[[137 124 129 119 113 121 126 119 132 121 129 112 120 118 116 127]
 [136 133 126 136 152 105 108 130 154 133 128 143 122 122 124 124]
 [124 124 116 112 115 117 113 116 101 128 119 121 128 131 118 111]]
:
[[137 136 124]
 [124 133 124]
 [129 126 116]
 [119 136 112]
 [113 152 115]
 [121 105 117]
 [126 108 113]
 [119 130 116]
 [132 154 101]
 [121 133 128]
 [129 128 119]
 [112 143 121]
 [120 122 128]
 [118 122 131]
 [116 124 118]
 [127 124 111]]

[[129 117 140 123 109 115 101]
 [121 127 136 155 122 104 141]
 [101 124 120 103 100 122 118]
 [151 135 140 124 104 143 130]
 [132 117 110 130 146 135 151]
 [153 128 116 109 124  98 145]
 [103 115 136 121 134 151 103]]
:
[[129 121 101 151 132 153 103]
 [117 127 124 135 117 128 115]
 [140 136 120 140 110 116 136]
 [123 155 103 124 130 109 121]
 [109 122 100 104 146 124 134]
 [115 104 122 143 135  98 151]
 [101 141 118 130 151 145 103]]

[[116 122 141 145 122 115 131 133 133]
 [117 128 129 119 133 123 135 128 121]
 [125 129 141 135 124 104 127 129 128]
 [112 128 136 124 131 123 138 134 128]
 [116 120 135 135 115 117 123 144 132]
 [117 121 137 140 121 110 129 130 132]
 [121 128 143 132 124 107 126 129 128]]
:
[[116 117 125 112 116 117 121]
 [122 128 129 128 120 121 128]
 [141 129 141 136 135 137 143]
 [145 119 135 124 135 140 132]
 [122 133 124 131 115 121 124]
 [115 123 104 123 117 110 107]
 [131 135 127 138 123 129 126]
 [133 128 129 134 144 130 129]
 [133 121 128 128 132 132 128]]

[[149 106 119 140 137 115 117 141 105]
 [146 112 123 142 129 132 130 147 129]]
:
[[149 146]
 [106 112]
 [119 123]
 [140 142]
 [137 129]
 [115 132]
 [117 130]
 [141 147]
 [105 129]]

[[126 153 143]
 [124 152 134]
 [137 145 142]
 [119 156 143]
 [144 140 137]
 [146 138 130]
 [141 139 146]]
:
[[126 124 137 119 144 146 141]
 [153 152 145 156 140 138 139]
 [143 134 142 143 137 130 146]]

[[151 115 132 117 115 118 131 137 146]
 [134 125 132 124 120 128 127 136 130]]
:
[[151 134]
 [115 125]
 [132 132]
 [117 124]
 [115 120]
 [118 128]
 [131 127]
 [137 136]
 [146 130]]

[[141 146 147 147 140 146 146 142 146 144 144 141 146 144]
 [143 149 149 149 142 149 149 146 149 147 148 143 149 147]
 [136 139 140 140 135 140 140 138 139 139 139 136 140 138]
 [137 143 143 142 135 142 143 139 142 140 141 137 143 139]]
:
[[141 143 136 137]
 [146 149 139 143]
 [147 149 140 143]
 [147 149 140 142]
 [140 142 135 135]
 [146 149 140 142]
 [146 149 140 143]
 [142 146 138 139]
 [146 149 139 142]
 [144 147 139 140]
 [144 148 139 141]
 [141 143 136 137]
 [146 149 140 143]
 [144 147 138 139]]

[[135 145 130 110 141 112 120]
 [128 128 127 130 127 128 129]
 [136 145 130 109 141 114 120]
 [128 128 128 129 128 130 128]
 [128 128 128 128 128 128 128]
 [138 148 128 113 141 112 122]
 [138 149 128 114 141 111 122]
 [136 145 130 107 141 113 118]
 [136 145 130 109 140 114 120]
 [128 128 128 130 127 128 129]]
:
[[135 128 136 128 128 138 138 136 136 128]
 [145 128 145 128 128 148 149 145 145 128]
 [130 127 130 128 128 128 128 130 130 128]
 [110 130 109 129 128 113 114 107 109 130]
 [141 127 141 128 128 141 141 141 140 127]
 [112 128 114 130 128 112 111 113 114 128]
 [120 129 120 128 128 122 122 118 120 129]]

[[132 125]
 [135 119]
 [110 146]
 [153 109]
 [126 133]
 [139 124]
 [145 114]
 [151 116]
 [126 135]
 [131 124]
 [128 127]]
:
[[132 135 110 153 126 139 145 151 126 131 128]
 [125 119 146 109 133 124 114 116 135 124 127]]
---
[[120 138 143 131]
 [129 122 140 115]
 [109 125 150 129]
 [147 128 106 131]
 [118 140 118 123]
 [129 134 111 139]]
:
[[131 115 129 131 123 139]
 [143 140 150 106 118 111]
 [138 122 125 128 140 134]
 [120 129 109 147 118 129]]

[[124 139 126 111 116 117 112 121]
 [116 137 143 113 142 115 129 117]
 [113 132 135 137 137 128 117 131]
 [128 126 112 125 135 128 124 133]
 [128 149 141 145 136 135 117 117]
 [131 132 143 152 145 115 122 123]
 [113 130 126 148 150 111 121 113]]
:
[[121 117 131 133 117 123 113]
 [112 129 117 124 117 122 121]
 [117 115 128 128 135 115 111]
 [116 142 137 135 136 145 150]
 [111 113 137 125 145 152 148]
 [126 143 135 112 141 143 126]
 [139 137 132 126 149 132 130]
 [124 116 113 128 128 131 113]]

[[118 129 124]
 [150 131 131]
 [122 112 137]
 [121 114 147]
 [137 125 133]
 [137 107 143]
 [130 110 130]
 [121 126 137]
 [127 122 115]
 [135 138 119]
 [115 117 139]
 [103 123 127]]
:
[[124 131 137 147 133 143 130 137 115 119 139 127]
 [129 131 112 114 125 107 110 126 122 138 117 123]
 [118 150 122 121 137 137 130 121 127 135 115 103]]

[[137 136 115 157 139 107 142]
 [112 143 123 130 125 120 146]]
:
[[142 146]
 [107 120]
 [139 125]
 [157 130]
 [115 123]
 [136 143]
 [137 112]]

[[138 126 145 128 137 141 147 149 124 127 141 142 132 140]
 [123 127 120 109 129 118 120 121 114 133 112 118 124 127]
 [120 126 130 126 123 137 127 117 120 135 131 120 124 133]
 [113 140 126 128 130 131 113 130 120 140 122 122 130 130]]
:
[[140 127 133 130]
 [132 124 124 130]
 [142 118 120 122]
 [141 112 131 122]
 [127 133 135 140]
 [124 114 120 120]
 [149 121 117 130]
 [147 120 127 113]
 [141 118 137 131]
 [137 129 123 130]
 [128 109 126 128]
 [145 120 130 126]
 [126 127 126 140]
 [138 123 120 113]]

[[110 138 110 131 126 125 120 131 122 130 115 144 149]
 [133 141 121 127 108 121 111 125 127 131 132 132 138]
 [129 110 127 131 145 132 142 137 138 123 119 130 124]
 [126 120 122 143 139 143 138 135 131 125 116 129 137]
 [127 134 109 132 126 104 121 136 128 134 118 141 136]
 [126 116 135 127 140 121 138 128 118 131 112 136 139]
 [138 137 122 123 126 127 112 115 123 125 124 142 130]]
:
[[149 138 124 137 136 139 130]
 [144 132 130 129 141 136 142]
 [115 132 119 116 118 112 124]
 [130 131 123 125 134 131 125]
 [122 127 138 131 128 118 123]
 [131 125 137 135 136 128 115]
 [120 111 142 138 121 138 112]
 [125 121 132 143 104 121 127]
 [126 108 145 139 126 140 126]
 [131 127 131 143 132 127 123]
 [110 121 127 122 109 135 122]
 [138 141 110 120 134 116 137]
 [110 133 129 126 127 126 138]]

[[133 136 108 109 127 119 125 124 123 139 122 137 132 137]
 [124 133 150 151 134 138 132 137 119 127 135 124 139 121]
 [118 130 149 139 127 140 149 135 138 126 150 119 130 135]
 [140 143 142 129 140 136 134 132 123 134 124 129 117 131]]
:
[[137 121 135 131]
 [132 139 130 117]
 [137 124 119 129]
 [122 135 150 124]
 [139 127 126 134]
 [123 119 138 123]
 [124 137 135 132]
 [125 132 149 134]
 [119 138 140 136]
 [127 134 127 140]
 [109 151 139 129]
 [108 150 149 142]
 [136 133 130 143]
 [133 124 118 140]]

[[132 124 127 129 144 115]
 [129 124 128 129 145 116]
 [133 137 128 127 146 118]
 [132 135 128 127 146 118]
 [132 131 130 125 145 114]
 [131 124 123 130 143 118]
 [132 126 132 126 144 111]
 [134 127 143 123 142 106]
 [130 125 120 132 145 121]
 [132 112 137 124 141 102]
 [135 124 141 123 142 106]
 [133 129 130 127 145 112]]
:
[[115 116 118 118 114 118 111 106 121 102 106 112]
 [144 145 146 146 145 143 144 142 145 141 142 145]
 [129 129 127 127 125 130 126 123 132 124 123 127]
 [127 128 128 128 130 123 132 143 120 137 141 130]
 [124 124 137 135 131 124 126 127 125 112 124 129]
 [132 129 133 132 132 131 132 134 130 132 135 133]]

[[127 135 121 140 118 109 118 106 140 135]
 [116 138 124 140 115 103 119 107 146 143]]
:
[[135 143]
 [140 146]
 [106 107]
 [118 119]
 [109 103]
 [118 115]
 [140 140]
 [121 124]
 [135 138]
 [127 116]]
